50 stands for zero in the data rows.
Here are some points, one per row:
(43, 54, 54, 47, 32, 72, 56, 56, 76, 40, 60, 64, 49, 61, 34, 57, 38, 42, 65, 65, 63, 57, 37, 44, 59, 32, 45, 48, 58, 45, 34, 63)
(29, 76, 52, 41, 59, 59, 58, 32, 26, 34, 55, 33, 64, 34, 46, 47, 39, 41, 77, 55, 56, 65, 45, 68, 72, 59, 57, 41, 55, 36, 30, 43)
(63, 40, 56, 15, 29, 23, 45, 53, 30, 57, 73, 30, 36, 64, 46, 65, 70, 57, 20, 19, 35, 28, 84, 64, 78, 30, 87, 45, 80, 24, 25, 58)
(48, 60, 54, 37, 60, 67, 45, 21, 76, 61, 47, 30, 78, 69, 59, 52, 64, 50, 46, 57, 63, 61, 51, 34, 54, 29, 50, 57, 62, 41, 47, 44)
(07, 26, 52, 50, 49, 55, 42, 61, 53, 73, 49, 29, 35, 52, 59, 39, 43, 37, 60, 49, 59, 32, 49, 17, 37, 29, 40, 41, 51, 39, 60, 68)
(84, 70, 40, 46, 39, 43, 38, 58, 70, 42, 56, 57, 25, 87, 32, 66, 42, 88, 28, 50, 62, 21, 88, 17, 64, 65, 56, 10, 49, 27, 31, 62)
(57, 54, 14, 39, 48, 51, 46, 42, 60, 52, 63, 73, 57, 57, 59, 27, 40, 53, 59, 62, 41, 45, 46, 39, 17, 32, 50, 37, 41, 61, 58, 65)
(62, 29, 72, 49, 24, 43, 69, 63, 60, 54, 09, 33, 75, 12, 31, 53, 25, 71, 40, 56, 49, 83, 30, 31, 37, 64, 43, 58, 68, 48, 48, 23)
(63, 75, 37, 50, 44, 57, 37, 43, 29, 20, 65, 33, 46, 35, 33, 59, 60, 65, 55, 60, 42, 44, 64, 22, 18, 33, 59, 46, 59, 27, 49, 49)
(55, 70, 31, 62, 64, 48, 52, 80, 54, 62, 54, 44, 31, 67, 74, 41, 46, 37, 55, 60, 51, 29, 55, 36, 42, 44, 43, 55, 21, 58, 86, 69)
(42, 42, 71, 47, 58, 70, 56, 48, 29, 54, 55, 79, 53, 69, 33, 58, 54, 45, 56, 56, 67, 42, 55, 69, 46, 81, 46, 31, 37, 42, 40, 42)
(61, 76, 27, 61, 53, 38, 66, 70, 41, 42, 54, 29, 22, 43, 59, 19, 44, 55, 45, 58, 35, 46, 68, 32, 45, 58, 24, 67, 25, 55, 72, 61)
(19, 28, 56, 42, 36, 00, 35, 50, 74, 53, 20, 72, 08, 50, 32, 56, 29, 28, 30, 24, 79, 63, 32, 29, 37, 80, 22, 28, 42, 54, 38, 24)
(34, 77, 72, 29, 41, 46, 50, 34, 54, 32, 46, 74, 69, 28, 31, 77, 59, 30, 63, 58, 65, 70, 52, 55, 61, 29, 63, 36, 80, 52, 26, 42)
(78, 76, 47, 91, 48, 39, 72, 90, 30, 37, 37, 58, 67, 40, 81, 26, 45, 76, 26, 59, 16, 49, 39, 56, 39, 65, 33, 85, 45, 59, 64, 71)
(56, 76, 52, 50, 43, 59, 59, 54, 54, 50, 42, 33, 29, 46, 65, 20, 57, 24, 57, 55, 28, 44, 52, 36, 30, 29, 33, 62, 34, 35, 75, 70)
(91, 68, 30, 91, 09, 53, 74, 86, 41, 30, 16, 59, 90, 25, 34, 42, 32, 99, 52, 55, 23, 87, 42, 56, 75, 45, 29, 90, 54, 39, 56, 27)
(55, 60, 14, 25, 20, 52, 52, 26, 54, 41, 70, 30, 56, 50, 66, 80, 54, 45, 65, 47, 53, 45, 49, 37, 46, 65, 73, 25, 57, 39, 27, 43)
(80, 25, 48, 74, 61, 59, 99, 75, 30, 50, 15, 45, 47, 30, 64, 51, 46, 37, 57, 69, 12, 54, 45, 91, 53, 31, 34, 89, 28, 58, 67, 66)
(34, 29, 64, 49, 29, 67, 31, 43, 76, 42, 48, 32, 62, 55, 34, 80, 46, 50, 63, 52, 41, 63, 33, 71, 49, 29, 65, 40, 56, 43, 38, 39)
(35, 30, 80, 41, 72, 60, 53, 34, 54, 71, 76, 64, 57, 65, 64, 42, 79, 41, 09, 42, 36, 31, 85, 65, 56, 57, 47, 37, 28, 88, 61, 20)
(27, 54, 36, 62, 37, 41, 34, 39, 76, 51, 71, 64, 54, 55, 30, 62, 47, 50, 66, 47, 56, 60, 58, 31, 43, 45, 47, 37, 49, 40, 62, 48)
(29, 30, 69, 47, 42, 55, 44, 32, 60, 50, 68, 33, 71, 37, 30, 65, 50, 41, 62, 66, 82, 67, 46, 65, 56, 64, 67, 46, 55, 29, 23, 48)
(54, 30, 19, 73, 60, 37, 30, 64, 75, 53, 77, 78, 18, 87, 32, 14, 43, 83, 23, 31, 48, 09, 50, 20, 33, 58, 19, 42, 00, 68, 75, 83)
(53, 41, 84, 41, 64, 84, 73, 65, 61, 43, 50, 64, 51, 46, 45, 59, 60, 20, 61, 68, 38, 63, 51, 57, 39, 58, 57, 69, 60, 41, 64, 64)
(43, 54, 51, 78, 52, 34, 74, 73, 54, 54, 27, 30, 73, 13, 29, 38, 63, 52, 16, 34, 31, 77, 70, 58, 55, 32, 27, 79, 40, 73, 52, 21)
(24, 29, 31, 71, 54, 49, 34, 60, 60, 40, 50, 44, 49, 59, 75, 30, 29, 70, 42, 50, 62, 42, 55, 55, 41, 29, 42, 65, 32, 59, 65, 57)
(57, 60, 44, 65, 51, 59, 62, 63, 29, 41, 27, 58, 46, 43, 65, 50, 46, 43, 51, 64, 29, 64, 45, 70, 51, 81, 43, 66, 52, 44, 76, 57)
(59, 61, 42, 56, 85, 56, 66, 56, 61, 56, 13, 57, 37, 49, 44, 43, 51, 33, 69, 68, 41, 52, 44, 60, 33, 73, 34, 68, 18, 59, 68, 84)
(48, 55, 47, 39, 45, 38, 15, 45, 69, 55, 76, 43, 45, 54, 33, 44, 29, 51, 41, 38, 33, 48, 29, 57, 24, 59, 71, 50, 43, 45, 49, 65)
(48, 61, 81, 20, 38, 63, 46, 05, 25, 86, 54, 30, 67, 84, 59, 90, 84, 85, 39, 58, 70, 63, 69, 58, 67, 29, 71, 56, 70, 75, 10, 08)
(33, 42, 64, 60, 80, 61, 63, 56, 42, 84, 52, 33, 40, 75, 57, 17, 98, 48, 11, 19, 43, 21, 90, 73, 99, 58, 40, 25, 57, 99, 68, 40)
(59, 70, 30, 64, 64, 57, 59, 42, 29, 63, 47, 33, 36, 42, 29, 46, 46, 42, 69, 47, 54, 45, 34, 48, 70, 44, 46, 44, 48, 43, 62, 45)
(46, 27, 47, 33, 61, 65, 33, 32, 77, 56, 65, 64, 67, 36, 75, 75, 63, 58, 65, 43, 75, 52, 35, 68, 51, 58, 56, 58, 69, 63, 34, 25)
(37, 54, 55, 22, 25, 19, 11, 51, 75, 47, 42, 80, 43, 60, 34, 43, 24, 44, 31, 24, 20, 43, 22, 48, 47, 34, 99, 54, 74, 19, 23, 70)
(26, 61, 79, 55, 33, 49, 38, 50, 40, 15, 60, 79, 48, 74, 46, 48, 37, 43, 64, 39, 63, 54, 27, 73, 36, 29, 51, 38, 51, 45, 48, 44)
(65, 29, 38, 42, 54, 40, 41, 52, 40, 30, 52, 32, 45, 29, 33, 68, 49, 41, 64, 61, 78, 69, 28, 58, 47, 80, 51, 51, 61, 42, 40, 44)
(78, 75, 38, 71, 32, 56, 44, 53, 60, 30, 34, 30, 77, 40, 66, 25, 32, 55, 49, 48, 48, 57, 53, 54, 77, 33, 59, 53, 33, 56, 54, 40)
(34, 55, 44, 27, 54, 39, 16, 56, 25, 55, 70, 57, 69, 41, 82, 59, 27, 71, 38, 17, 58, 31, 09, 54, 38, 30, 64, 50, 83, 36, 39, 58)
(37, 43, 77, 52, 61, 66, 55, 20, 54, 99, 52, 65, 49, 35, 74, 67, 97, 40, 51, 76, 55, 62, 63, 62, 37, 79, 68, 61, 51, 70, 43, 31)
(57, 29, 49, 43, 51, 67, 53, 33, 40, 63, 50, 64, 39, 54, 58, 51, 51, 43, 42, 63, 39, 33, 64, 21, 46, 64, 35, 61, 41, 77, 53, 55)
(59, 27, 28, 50, 99, 07, 39, 62, 27, 10, 65, 72, 23, 37, 80, 52, 43, 47, 43, 00, 87, 14, 51, 76, 58, 44, 22, 52, 49, 72, 62, 46)
(55, 29, 60, 34, 51, 43, 60, 43, 29, 65, 40, 30, 40, 45, 30, 47, 55, 53, 85, 75, 39, 45, 75, 60, 47, 64, 57, 34, 60, 28, 56, 65)
(66, 29, 55, 67, 59, 49, 64, 38, 70, 58, 30, 33, 50, 40, 82, 40, 67, 28, 70, 73, 51, 57, 40, 36, 47, 73, 63, 60, 53, 54, 52, 47)
(58, 69, 57, 56, 76, 76, 60, 41, 26, 67, 57, 46, 62, 54, 46, 54, 70, 18, 56, 55, 64, 68, 57, 44, 64, 64, 61, 22, 77, 40, 29, 33)
(51, 40, 51, 32, 50, 47, 47, 49, 25, 28, 60, 79, 46, 72, 31, 58, 29, 64, 63, 42, 60, 48, 37, 28, 60, 32, 50, 31, 47, 46, 59, 71)
Along one direction, these points spread out more than along any other. Take the direction at right angles to it along which they spread out most. Then take the direction at right angles to both along which they spread out most. Go by this last direction. For each point below, how far along it does it lie, from 0 to 99? 50 is the average, and the first point above lies past it. One standard deviation of the points above along it is 16.
(34, 29, 64, 49, 29, 67, 31, 43, 76, 42, 48, 32, 62, 55, 34, 80, 46, 50, 63, 52, 41, 63, 33, 71, 49, 29, 65, 40, 56, 43, 38, 39) 60
(61, 76, 27, 61, 53, 38, 66, 70, 41, 42, 54, 29, 22, 43, 59, 19, 44, 55, 45, 58, 35, 46, 68, 32, 45, 58, 24, 67, 25, 55, 72, 61) 50
(84, 70, 40, 46, 39, 43, 38, 58, 70, 42, 56, 57, 25, 87, 32, 66, 42, 88, 28, 50, 62, 21, 88, 17, 64, 65, 56, 10, 49, 27, 31, 62) 58
(58, 69, 57, 56, 76, 76, 60, 41, 26, 67, 57, 46, 62, 54, 46, 54, 70, 18, 56, 55, 64, 68, 57, 44, 64, 64, 61, 22, 77, 40, 29, 33) 35
(24, 29, 31, 71, 54, 49, 34, 60, 60, 40, 50, 44, 49, 59, 75, 30, 29, 70, 42, 50, 62, 42, 55, 55, 41, 29, 42, 65, 32, 59, 65, 57) 52
(51, 40, 51, 32, 50, 47, 47, 49, 25, 28, 60, 79, 46, 72, 31, 58, 29, 64, 63, 42, 60, 48, 37, 28, 60, 32, 50, 31, 47, 46, 59, 71) 65
(91, 68, 30, 91, 09, 53, 74, 86, 41, 30, 16, 59, 90, 25, 34, 42, 32, 99, 52, 55, 23, 87, 42, 56, 75, 45, 29, 90, 54, 39, 56, 27) 77
(54, 30, 19, 73, 60, 37, 30, 64, 75, 53, 77, 78, 18, 87, 32, 14, 43, 83, 23, 31, 48, 09, 50, 20, 33, 58, 19, 42, 00, 68, 75, 83) 49
(33, 42, 64, 60, 80, 61, 63, 56, 42, 84, 52, 33, 40, 75, 57, 17, 98, 48, 11, 19, 43, 21, 90, 73, 99, 58, 40, 25, 57, 99, 68, 40) 0
(57, 29, 49, 43, 51, 67, 53, 33, 40, 63, 50, 64, 39, 54, 58, 51, 51, 43, 42, 63, 39, 33, 64, 21, 46, 64, 35, 61, 41, 77, 53, 55) 35
(55, 29, 60, 34, 51, 43, 60, 43, 29, 65, 40, 30, 40, 45, 30, 47, 55, 53, 85, 75, 39, 45, 75, 60, 47, 64, 57, 34, 60, 28, 56, 65) 46
(27, 54, 36, 62, 37, 41, 34, 39, 76, 51, 71, 64, 54, 55, 30, 62, 47, 50, 66, 47, 56, 60, 58, 31, 43, 45, 47, 37, 49, 40, 62, 48) 60
